128 stands for zero in the data rows.
Each row below has a hidden score, from 0 to 40, with 20 about the middle. What is it? The score is a weighted sum of the row's numbers plus the product of two more (or one squared), each taken from its middle value.
[103 134  63 118 136  86 152 190 130 112 150 131 141 164 147 142 119 135] -> 26
[ 77 114 136 193 165 149  90 146 160 102 132 135 168 153 146 102  96 162] -> 18
[110 166 105 139 171 107 169 122 122 110 139  94 136 184 134 152 121 118] -> 12
[149  64 105 166 145 160  65 113 129 177  81 108 102 104 111 117 138 123] -> 13
[ 84 140 143 142 148 156 123 156 143  71 140  92  92 172 129 104  54 102] -> 24
[ 72 146 169 150 164  96 121 143 135  70 171 123 141 176 169 119  53 120] -> 25
[ 92 130 140 139 176 114 195 120 156 111 167  95 111 165 104 126 127 119] -> 18
[117 172 168 185 189 131 176 132 144 107 179 133 118 164  79 140  83 110] -> 20
[142 127 158 138 113  95 118 144 153  94 114  91 164 135 167 119 109 134] -> 19
[115 139 124 132 172  86 122  92  85  93 188 128 141 174 132 107 102  88] -> 18
[ 96 118 155 162 140 146 103 133  82  69 155 116 106 179  91  99  75  97] -> 26
[108 125 140 106 157 142 137  98 141 113 141 135 122 149 174 146 122 116] -> 16
[121 173 116 144 171 146 140 142 120  86 174 167 146 142 116  91  88 117] -> 21
[123 160 119 100 156  93 176  90 148 153 165 111 124 110  99 172 128 130] -> 19
[102 111 164 164 168 106 167  95 121 147 130 150 107 115 102 134 116 141] -> 16
[134  81 111 167 157  87  92 144 127 188  66 153 133 104 169 102 138 123] -> 16
[ 81 135 139 155 165 150 125 136 160  93  93 162 104 169 135  74  95 108] -> 12
[187 108 144  53 134 169 106 109 130 178 105 135 131  76 119  95 140 196] -> 24
[203  99  87 106  41 156 120 170 122 147 116 150 141  87 194 129 181 101] -> 34
[176 151 118 134  45 123 134 171 111  85 108 175 173 170 167  98 152 117] -> 24
[112  16 110 165  92 116 113 156 103 201  80 108 127 137 158 149 163 151] -> 6
[118 161 128 150 127 122 143 141 130 130 160 134 151 120 103 130  98 159] -> 26
[184  85  84 124   0 127  85 248 135 136  72 156 190 104 207 132 213 147] -> 34
[130 128 156  98 124 118 113 109 120 104 146 131 138 137  98 159 125 169] -> 17
[114 142 147 184 140 152 127 125 138  99 131 165  87 130 121  97  81 101] -> 27
[ 83 116 129 147 193 135 152 101 126 107 164 169 110 169 144  94  45 157] -> 21
[178 197 108 111  23 108  95 255 118   6 126 154 185 126 233 101 255 125] -> 34
[208 109  62  20  91 176 106  98  90 221 106 146 110  64 144 146 208 154] -> 21
[ 74 139 160 160 147 131 124 174 151 124 111  84 117 139 143  90 114  72] -> 28
[113 140 133 107 171  92 163  69 136 128 199 125 120 116 108 135 108 144] -> 22
[125 119  94 150 177 129  72 106 128 100 138  98 113 161 112 121 121  94] -> 7
[127 159 104 160 119 170 154 120  98 112 130 109 102  87  80  74 130 142] -> 28
[129 120 137  77 152  88 162 121 145 145 173 138 159 103 118 143 144 126] -> 30
[ 85 111 132 183 156 141  65 130 144  99 142  94 112 153 136  54  87 133] -> 22
[129  54 101 130  85 172  78 187 129 170  48  67 182 140 142 135 130 146] -> 15
[ 77 126 160 174 145 123  95 125 146  84 178 100 103 196 146  70  81 134] -> 19
[ 83 136  80 168 146 121 105 121 131 123 136 122 117 183 143  99 102 141] -> 15
[114  45 100 147 114 123 102 178 112 153  62  82 178 135 184 130 175 141] -> 13
[191 220 159  37  30  89 182 180 174  72 105 135 116 149 185 139 227 113] -> 12
[116  98 152 137 179 116 162 114  95  81 131 124 137 121 104 118  88 126] -> 25
[164 114  84  75  78  96 111 188 122 111  59 119 170 136 168 120 153 133] -> 25
[136 101 107  82 126 148 103 149 144 145 114 102 172 147 141 124 122 149] -> 25
[179 113 113 129  49 103  81 187  96 135  79 106 168 126 189 141 183 138] -> 19
[ 96 145 156 175 119 163  97 137 139 145 128 129 142 134 107 142  92 122] -> 26
[155  93 159  49 119 116 194  95 108 157 108 112 104 121  74 189 157 138] -> 10
[155 137 127  82 112 129  94 143 105 127  60 146 132  95 121 149 151 107] -> 19
[167  38 133 129 109 133 106 161  74 160  35 143 163  86 127 160 194 160] -> 15
[107 182 129 146 139  99 127 161  55 117 163 119 120  89  87  95  96 135] -> 38
[158 109 121 127  21 143  90 228 130 122  74 122 172 140 167 105 202 131] -> 23
[141 118 126  81 128 129  65 125 102 189  99 133  86  97 108  93 169 119] -> 27
[ 75  85 132 143 131 164 121 138 117 134 127 123 108 162 124 111 103 139] -> 21
[101 111 152 161 176 136  92 144 116  95 124 118  81 167  89 109  86  84] -> 17
[135 167 110 110  85  63 200 128 130 138 124 148 137 112  81 154 157 113] -> 19
[144  94 114 111 103 140 127 125 101 205   5 143 145  33 134 135 160 157] -> 12
[194 138 123 122  42 124  53 232 119 126  77 120 195 105 187 143 193 122] -> 26
[ 85 104 141 195 145 193  99 136 126 138 104 119 115 132 140 121 108 122] -> 19
[122 108 100 120 136 133 108 161 183 118 125  88 137 178 136 109 126 155] -> 16
[ 82 153 133 177 168 101 105 127 123  86 158 161 136 166 134  79  83 118] -> 14
[128 156 159 121 155 136 118 124 172  76 155 122 154 181 168  79  80 157] -> 14
[133 132 110 151 101 121 132 166 157 123 126 115 148 167 163 139 110 132] -> 19
[ 82 123 197 152 168 131 138 111  90 111 162 115 156 148 120  84  93 136] -> 27
[ 64 196 136  93 175 132 190 101 158 169 180 130 120 119 104 130 113 129] -> 30
[139 122  84 102 141 156  76 155 115  99 107 113 133 132 135 133 108 121] -> 23
[109  66 122 178 111 165  88 144 117 180  81 123 165 138 127  91 110 123] -> 20
[133  53 104 157  58 160 119 234  88 133  66 118 176  97 176 132 212 147] -> 18
[ 84 177 117 153 118 109 101 184 131  98 125  98 148 171 191  98 112 124] -> 23
[ 92 147 105  88 187 147 189  74 171 142 192 119  96 108 144 156 124 121] -> 22
[111 149 118 144 117 108 137 134 172 115 156 116 154 188 197  96 103 110] -> 18
[ 60 136 142 186 127 122  51 132 120  85  84 102  92 194 103  93  86 122] -> 11
[200 148 116  71  84 110  80 141 113 145 140 170 100  84 133 143 189 109] -> 20
[205 130 101  93 111 115 132  56 144 211 143 169 109   6  93 185 176 142] -> 20
[108 143 143 177 164 145 110 136 153 103 154 121 124 163 120  76  87  87] -> 17
[ 79 116 142 176 146 134 107 146 124  77 140 118 146 118  80  85  85 122] -> 26
[ 73 147 144 175 142 121 105 118 121 125 143 137 131 130 113  71  48 145] -> 26
[105 129 128 153 170 120  88  86 183 121 147 131 109 140 142 111 107 106] -> 6
[198 136 157  84 179 132 202  65  76 154 149  84  92  96  88 186 172  83] -> 7
[161 154 130 108 173  84 206  63 100 152 164  91  87 135  90 201 155 110] -> 5
[ 91  69 147 164 101 149  80 129 135 137 111  94 129 155 109  93  99  87] -> 21
[ 90 185 140 120 115 103 135 155 138  69 162 134 117 156 123 120 107 178] -> 24
[105 140 132 155 168 108 129 120 140  67 152  95 136 134 144 107  98 123] -> 24
[119 109 126 151 154 145  85 120 104 134 106 148 123 151 159  60 136 130] -> 17
[ 98 136 112 139 176 103 202  82 178 114 191  95  94 120 105 156  72  98] -> 22
[200  97  74  69  58 181  82 113  93 198  34 179 116  62 119 159 228 182] -> 18
[179 139 113  61 111 127 147 120 110 124 129 154 154 127 125 102 149 160] -> 17
[151 148 107 109 113  96 135 206  94 131  60 115 114 170 197  96 152 159] -> 5
[ 76 145 147 186 146 137 113  92 137 118 166 131 129 181 133 138  78  98] -> 23
[ 98 181 125  69 147 118 185  88 155 135 163 127 105 141 115 208 112 158] -> 14
[155 173 119 128  81 121 174 165 149 120 134 110 129 147 193 108 133 124] -> 15
[111 156 113 112 106  86 157 165 194 135 153 112 144 165 172 138 111 160] -> 18
[115   0 123 181  80 207 158 202  87 165  55 114 209 112 148 154 188 136] -> 9
[112  76 182 105 159 166  99 157 164 120 123 109 160 144 138  73 116 120] -> 36
[142 137 160  91 133 108 154 126 101 131 120 167 139 103 121 108 157 149] -> 23
[136 164 131  89 116 101 164 187 129 105 136 104 124 186 184 103 128 183] -> 14
[242 161 134 111 194 132 230  23  60 169 133 119  80  61  49 249 186 114] -> 12
[104 189  99  49 135  93 145  70 115 159 162 176 132  96  87 130  93  73] -> 25
[137 138 131 151 140 155 111 101  98 119 114 130 105 110  88 105  86 153] -> 21
[117  74 137 178 121 166  55 120  79 155  71 183 104  97 120 108 136 142] -> 29
[137  97 101 143 115 169 104 118 120 111 113 110  92 105 105 115 118 108] -> 24
[ 75 155 138 189 158 146 132 113 154  73 136 162 116 157 144 133  76 132] -> 28
[ 90 132 143 178 134 140  94 125 142  71 144 141 132 177 134  60  82 124] -> 13
[ 73 102 153 166 133 103  98 151 136  94 164  92 169 239 143 129  92 170] -> 15
[135 173 108 156  92 127 125 178 141  52 111 107 148 127 185 123 155 139] -> 23
[231 161  76  70  17 131 135 136 112 146 122 166 172  82 202 138 255 122] -> 27
[151  99 118 119 119 147 125 132 103 137  94 174 160  89 155 126 156 123] -> 24
[154 132  99  67 114 130 161  71 133 144 159 139 135 102 112 200 134 128] -> 22
[133 130 107 138 100 128 110 166 139 115  86  89 120 186 150 141 115 154] -> 10
[222 137  75  48  57 107 144 126 106 140 117 130 146  94 172 118 242 126] -> 22
[110 116 129 137 173 144 132 106 109 138 163 131 138 102  96 118 100 147] -> 27
[111 144 146 150 154 138 147 112 137  84 138 122 106 177 121  99  77 149] -> 15
[ 93 123 170 161 151 122 144 114 112  95 152 130 126 171 112 126 108 142] -> 19
[109 122 155 106 112 106 144 110 149 160 184 136 161  90 145 118 113  98] -> 35
[ 98 103 161 126 144 121 173 118 161  76 143 124 123 134 104 144 113 124] -> 19
[120 109 161 161 125 122 114 143 133  94 114 105 125 112 132  99  70 159] -> 24
[ 72 125 120 185 174  99 119 164 157  68 151 117 163 200 112  99  56 138] -> 13
[124 131 112  84 122  92 148 120 118 127 168 126 104 149 124 158 141 102] -> 21
[102 119 116 138 198 147 152 105 131 116 117 111 124 152 132  84  82 107] -> 26
[142 124 132  87 146 134 119  97 102 214 137 173 101  77  64 114 137 145] -> 21
[122 113 122 174 134 117  88 135 105 110  93 139 147 145 170  78 130 110] -> 18
[107 139 111 173  84 115 113 183 141 129 110 121 148 143 169 102 100 122] -> 25
[103 134 147 164 155 162  92 138 131 113 118 103 119 150  89 138 127 126] -> 15
[105 132 126 148 159  81 141  89 145  93 145 120 144 132 121 151  55 115] -> 17
[132 161 128 102 119  94 135 102 125 126 158 152 130 110 117 118 138 130] -> 19
[132 127 176 124 138 113 178 133 131 113 147 141 107 112  90 132 146 158] -> 19
[132 143  76  94 141 109 170  84 143 146 156 144 111  89 109 143 121 154] -> 21
[161 149 111  76  98 169  96 174 107 121  78 150 145 105 159 151 127 141] -> 25
[190 124  78  79 101 120 101 155 118 149  74 128 167  60 143  91 192 168] -> 32
[125 102 125 106 134 142 104 132 118 196 117 141 151 113 112 198 141  63] -> 21
[ 72 152 129 184 115  97 107 119 139  82 119 146 123 189 117 105  65 147] -> 14
[102 102 162 117 176 158 103 114 148  70 137 146  97 172 128  86  93 122] -> 11
[134  79 130 100 139  84 148  38 164 184 178 143 130  88  64 153 140 139] -> 4
[103  92 169 150 140 144 150 127 132  96 169 142 111  88 109  85 110 127] -> 32
[164 142  52  89  80  88 150 183 143 129 114 137 131 117 146 129 126 125] -> 26
[108 111 128 166 187 134  84 138 156  85 138 122 150 166 138 103  55 153] -> 13
[166 183 131 133 150 108 141 145  91 122 112 123 106 125 126 111 107 137] -> 17
[194 191 103  70  77  76 196 139 102 122 121 130 104 120 146 188 191 139] -> 14
[154 123 163  62 143  67 177 101 119 133 156 138 108  72  87 167 167 133] -> 23
[108 127  92 127  94  96 122 147 136  41 168 136 141 178 199 138  93 130] -> 31
[127 171 127  98 157  71 183 124 137 151 153 110 133 132 140 168 175  97] -> 18
[116   0  91 189  31 183 134 186  58 213  38 151 200 107 117 169 184 185] -> 36
[216 144 159  99 182 111 212  33 107 147 122 105  80  92  83 187 167  87] -> 2
[ 62 124 139 173 156  99 100 128 137  60 162 169 138 160 104 137  90 105] -> 12
[162 160 148  86 194  57 192  90  94 150 194 113  73  97  94 210 125 104] -> 16
[137 141 128 113 184  85 204  60 166 175 201 134 132 117 100 220 101 119] -> 16
[ 89 129 161 134 180 123 125 119 165 104 194 130 130 139 114 119  94 104] -> 22
[ 80 133 141 147 115 129 122 180 182  77 147 110 142 150 161  93 121 125] -> 27
[136 129 144  98 133 120  72 122 110 129 136 164 128 108 128 128 156 130] -> 17
[143 175 106  57 129  82 160 122 105  93 159 146 133 134 116 102 112 131] -> 26
[151  53 127 108  86 167 132 136 119 165  96 184 110  52 127 121 153 152] -> 31
[118 135  78 187 105 157  87 107  83 167 128 128 106 172 122  73 120 106] -> 20
[159 126  99 101 120 113  91 194 109 120  82 132 140 115 170 135 169 101] -> 24
[ 99  68 132 232 146 176 103 164 110 124  65 121 167 128 121 116 133 102] -> 20
[178 153 113  83  92 124 148 153 163 140 117 166 152 116 118 136 182 129] -> 11
[144   8 102 120  62 159 112 214  61 161  69 107 159 117 150 151 217 176] -> 13
[110 153  99 143 110 101 107 134 125  81 105 107 138 187 158 119 126 144] -> 13
[ 63 121 149 193 154 101  99 136 161  56 133 144 131 181 145 167  80 118] -> 24
[ 80 151 161 149 157  93 115 102 125 106 184 133 117 143 116 128  94 159] -> 21
[ 99 146 131 144 153 134  85 154 131  93 168 129 109 131 144  93  70 122] -> 30
[119 123 114 136 122  74 119 181 141  80 148  71 141 209 187 125 138 125] -> 17
[114 155 126 121 153 152 147 135 105  92 149 157 136 167 126 134  90  96] -> 24
[101  47 145 167 116 176  58 160 126 172  59 124 142 133 162  95 128 157] -> 14
[103 134 168 143 131 142  81 158 154  69 142 117 147 163 145  92 105 104] -> 20
[144  95 118 143 140 108  89 115 158 126 156 131 128 129 124  89  94 134] -> 9
[ 99 127 139 135 174 162  99 124  92 114 150 150 128 145 142 117 121 105] -> 24
[134  50 118 146 101 153  63 172  85 162  64  89 204 115 116 139 190 127] -> 21
[204 181 125  96 154  99 205  40 105 140 134 115  98  39  91 208 188 129] -> 12
[165 125 111  91 199 101 187  98 106 168 132 128  96  83 104 155 125 144] -> 18
[145 144  75 121 106 137 131 145 123 102 150 139 108 119 157 110 117 131] -> 30
[120 162 158 160 142  94 136 149 119 115 121 122 124 146  95  50 118 147] -> 23
[103 152 136 136 150 126 153 102 175 111 172 109 133 120  91 169 135  88] -> 18
[ 88 156 117 185 163 105 103 121 117  78 173 132 134 179 140 106 119 112] -> 16
[160 108 112 124 135 115 163  84 180 174 159 188 120  97  86 145 118 176] -> 9
[123 143 127 140 133 112 151 136 112 130 161 137 129 128 130 105 100 133] -> 27
[133 120 130 110 111  99  85 161 145 147 112 124 102 132 152  98 121 140] -> 21
[ 60 112 132 137 110 162  65 161 168 130 132  47 136 143 149 105  99 148] -> 27
[170 178 149  93 148 137 200  97 117 125 172 146 126 102  96 234 134 115] -> 31
[109 140 140 131  98  74 150 143 148  99 165 105 120 160 169 127 137 164] -> 18
[ 96 142 131 114 137  54 163  99 184  84 171  86 145 145 154 191 132 181] -> 13
[167 189 131  54 107  84 202 133 147 113 126 121 150  94  79 150 178 118] -> 26
[101  83 154 166 113 164 110 121 112 170 141 160 125 135  93 131 122 119] -> 30
[112 102 138 154 161 147  96 119 141 121 113 101  98 119  98 105  90  84] -> 21
[ 89 144 148 180 143 161 127 121 152 106 143 111 117 150 108 120  80  83] -> 22
[143 187 131  77 155  76 197 104 155  88 151  84 115 101  96 181 144 157] -> 18
[170 129 113  88 122  73 215 108 117 147 114 127  98 112 111 185 177 128] -> 9
[ 99 177 164 139 160 109 143 100 166 131 190 140 131 138 141  81  89 120] -> 23
[109  56 172 142 115 203  91 194  93 145  76 139 133  96 108 127 121 136] -> 26
[112  71 124 124 120 156  82 159 101 110  90 125 131 132 148  94 134 170] -> 23
[ 67 106 135 122 139 142 100 111 112  88 106 132 109 184 175  88  78 102] -> 21
[ 94 103 136 149 131 153  76 169 112 143  94 111 139 145 122  90 153 166] -> 20
[159 131  90  26 123  88 156 132 134 134  88 157 123  75 122 147 140 153] -> 27
[132  79  89 132  91 147 104 181 120 116 117 111 148 128 172 103 146 137] -> 28
[ 91 136 183 131 141  78 156 118 158 127 154  57 128 126 124 146 108 114] -> 20
[148 105 155 123 138 178  92 104  93 188 134 128  79  93 125 124 129 105] -> 21
[126  97 148 146 142 157 116 164 122 108 109 124 110 145 136  78 115 130] -> 21
[123 154 127 132 138 163 148  89 134 180 196 125 108 106 122 129 116 141] -> 25
[137 142 106  63 125 122 175 101 144 101 205 144 165 130 120 193 116 129] -> 24
[ 71  80 135 133 136 125  81 148 154 123 107 105 163 161 106  94  92  82] -> 28
[127 125 159 160 134 100 101 131  93  97  82 111 105 135 148 134 136  99] -> 13
[ 68 130 140 136 151 110 148 104 144 161 191 124 112 139 153 181  90 120] -> 21
[158  18  81  84  29 194  83 186  66 172  11 116 208  89 188 198 224 144] -> 13
